In the data rows, 50 means zero.
Here is a table of points, one per row:
[40 57 48 66 58 45 58 57 51 20 14 26 46 58 51 51 40 51 30 51 51 27 25 47 73 26 44 68 68 37 58]
[45 54 25 46 50 51 44 57 52 23 43 64 52 56 18 60 39 53 39 54 47 55 66 31 43 56 15 36 54 53 50]
[52 13 57 45 43 51 47 28 75 58 65 36 30 46 52 21 49 64 54 54 66 40 46 56 51 43 44 46 45 52 40]
[62 77 75 18 57 38 61 38 71 29 36 66 48 65 91 70 66 46 42 38 46 58 74 87 15 75 83 41 38 30 38]
[51 54 47 69 47 57 63 55 46 57 64 43 45 50 53 51 47 48 58 45 37 51 44 51 61 35 40 57 63 57 55]
[55 91 50 57 55 43 49 11 89 67 68 43 11 47 48 99 53 18 56 36 26 44 46 48 54 44 41 54 50 45 29]
[64 53 45 40 57 43 43 53 50 58 68 19 46 45 49 55 45 54 47 51 49 37 23 41 50 39 43 74 48 49 51]
[42 53 63 65 38 43 50 55 48 77 76 70 49 54 50 57 59 41 61 44 39 68 62 49 65 38 39 34 58 61 59]
[40 40 18 46 48 51 49 51 48 55 64 46 51 43 10 37 25 56 53 48 34 37 44 17 44 49 16 56 46 70 55]
[61 54 55 42 49 56 47 48 48 53 56 46 40 32 47 61 45 55 52 59 48 47 42 49 49 56 43 62 49 54 44]
[48 59 41 48 55 46 54 51 44 66 69 68 50 48 58 51 46 49 59 52 40 60 70 46 47 44 53 35 45 47 60]
[53 50 48 94 74 38 66 48 41 00 01 77 53 55 54 45 53 44 37 29 44 66 92 49 99 16 46 18 75 45 54]
[64 55 95 05 40 44 71 50 47 65 66 51 49 72 86 60 73 53 45 38 48 43 48 80 00 71 89 64 36 34 54]
[54 47 48 57 43 48 39 52 46 85 77 87 46 53 51 54 50 46 62 52 40 70 98 49 45 48 48 07 44 51 54]
[56 51 67 46 50 58 52 58 44 56 56 54 50 43 81 49 40 46 44 54 56 49 37 69 54 55 81 58 48 44 66]
[43 46 57 36 48 45 55 49 35 55 57 50 50 59 46 46 49 48 58 51 40 44 46 49 31 59 46 55 38 53 53]
[38 51 60 50 61 69 20 48 41 19 26 66 51 08 60 63 38 50 41 77 48 58 64 48 38 53 64 26 50 63 55]
[45 48 53 45 53 54 42 53 48 38 40 63 54 39 53 58 43 52 51 58 48 59 66 44 40 47 45 44 61 56 43]
[49 56 44 50 51 76 36 37 47 66 59 56 50 40 43 51 43 41 57 60 48 48 33 58 31 47 57 57 54 46 46]
[48 53 44 43 41 49 49 53 46 62 63 41 48 46 53 48 60 47 62 56 52 45 31 58 48 50 53 64 47 48 56]
[47 56 42 45 51 57 50 64 63 54 68 43 54 51 54 49 55 42 50 56 55 41 41 39 46 44 52 64 49 59 53]
[43 54 43 14 45 41 62 49 47 64 53 29 51 74 41 50 35 50 54 43 41 46 44 45 16 69 46 60 30 53 54]
[56 00 42 41 56 48 54 77 22 55 60 36 76 44 50 00 48 99 47 46 99 42 51 54 45 58 43 51 42 50 72]
[68 57 29 98 46 49 60 57 52 58 72 44 52 67 24 47 77 49 56 38 47 38 47 29 99 14 25 55 76 20 48]
[47 53 52 44 67 48 54 37 53 07 00 05 48 38 50 43 52 56 34 51 61 31 18 47 50 52 54 93 47 47 40]
These points spread out most along one direction. How far along it is each point below, from 0 to 99? The average is 50, and the first point in the table lies past the average.
[56 00 42 41 56 48 54 77 22 55 60 36 76 44 50 00 48 99 47 46 99 42 51 54 45 58 43 51 42 50 72] 51
[62 77 75 18 57 38 61 38 71 29 36 66 48 65 91 70 66 46 42 38 46 58 74 87 15 75 83 41 38 30 38] 17
[61 54 55 42 49 56 47 48 48 53 56 46 40 32 47 61 45 55 52 59 48 47 42 49 49 56 43 62 49 54 44] 47
[56 51 67 46 50 58 52 58 44 56 56 54 50 43 81 49 40 46 44 54 56 49 37 69 54 55 81 58 48 44 66] 37
[45 54 25 46 50 51 44 57 52 23 43 64 52 56 18 60 39 53 39 54 47 55 66 31 43 56 15 36 54 53 50] 64
[48 53 44 43 41 49 49 53 46 62 63 41 48 46 53 48 60 47 62 56 52 45 31 58 48 50 53 64 47 48 56] 45
[53 50 48 94 74 38 66 48 41 00 01 77 53 55 54 45 53 44 37 29 44 66 92 49 99 16 46 18 75 45 54] 82
[51 54 47 69 47 57 63 55 46 57 64 43 45 50 53 51 47 48 58 45 37 51 44 51 61 35 40 57 63 57 55] 59
[43 46 57 36 48 45 55 49 35 55 57 50 50 59 46 46 49 48 58 51 40 44 46 49 31 59 46 55 38 53 53] 42
[55 91 50 57 55 43 49 11 89 67 68 43 11 47 48 99 53 18 56 36 26 44 46 48 54 44 41 54 50 45 29] 48
[40 57 48 66 58 45 58 57 51 20 14 26 46 58 51 51 40 51 30 51 51 27 25 47 73 26 44 68 68 37 58] 66
[45 48 53 45 53 54 42 53 48 38 40 63 54 39 53 58 43 52 51 58 48 59 66 44 40 47 45 44 61 56 43] 52
[64 55 95 05 40 44 71 50 47 65 66 51 49 72 86 60 73 53 45 38 48 43 48 80 00 71 89 64 36 34 54] 7
[42 53 63 65 38 43 50 55 48 77 76 70 49 54 50 57 59 41 61 44 39 68 62 49 65 38 39 34 58 61 59] 56
[40 40 18 46 48 51 49 51 48 55 64 46 51 43 10 37 25 56 53 48 34 37 44 17 44 49 16 56 46 70 55] 66
[48 59 41 48 55 46 54 51 44 66 69 68 50 48 58 51 46 49 59 52 40 60 70 46 47 44 53 35 45 47 60] 49
[49 56 44 50 51 76 36 37 47 66 59 56 50 40 43 51 43 41 57 60 48 48 33 58 31 47 57 57 54 46 46] 45
[43 54 43 14 45 41 62 49 47 64 53 29 51 74 41 50 35 50 54 43 41 46 44 45 16 69 46 60 30 53 54] 34
[38 51 60 50 61 69 20 48 41 19 26 66 51 08 60 63 38 50 41 77 48 58 64 48 38 53 64 26 50 63 55] 50
[64 53 45 40 57 43 43 53 50 58 68 19 46 45 49 55 45 54 47 51 49 37 23 41 50 39 43 74 48 49 51] 49
[47 53 52 44 67 48 54 37 53 07 00 05 48 38 50 43 52 56 34 51 61 31 18 47 50 52 54 93 47 47 40] 51
[54 47 48 57 43 48 39 52 46 85 77 87 46 53 51 54 50 46 62 52 40 70 98 49 45 48 48 07 44 51 54] 50
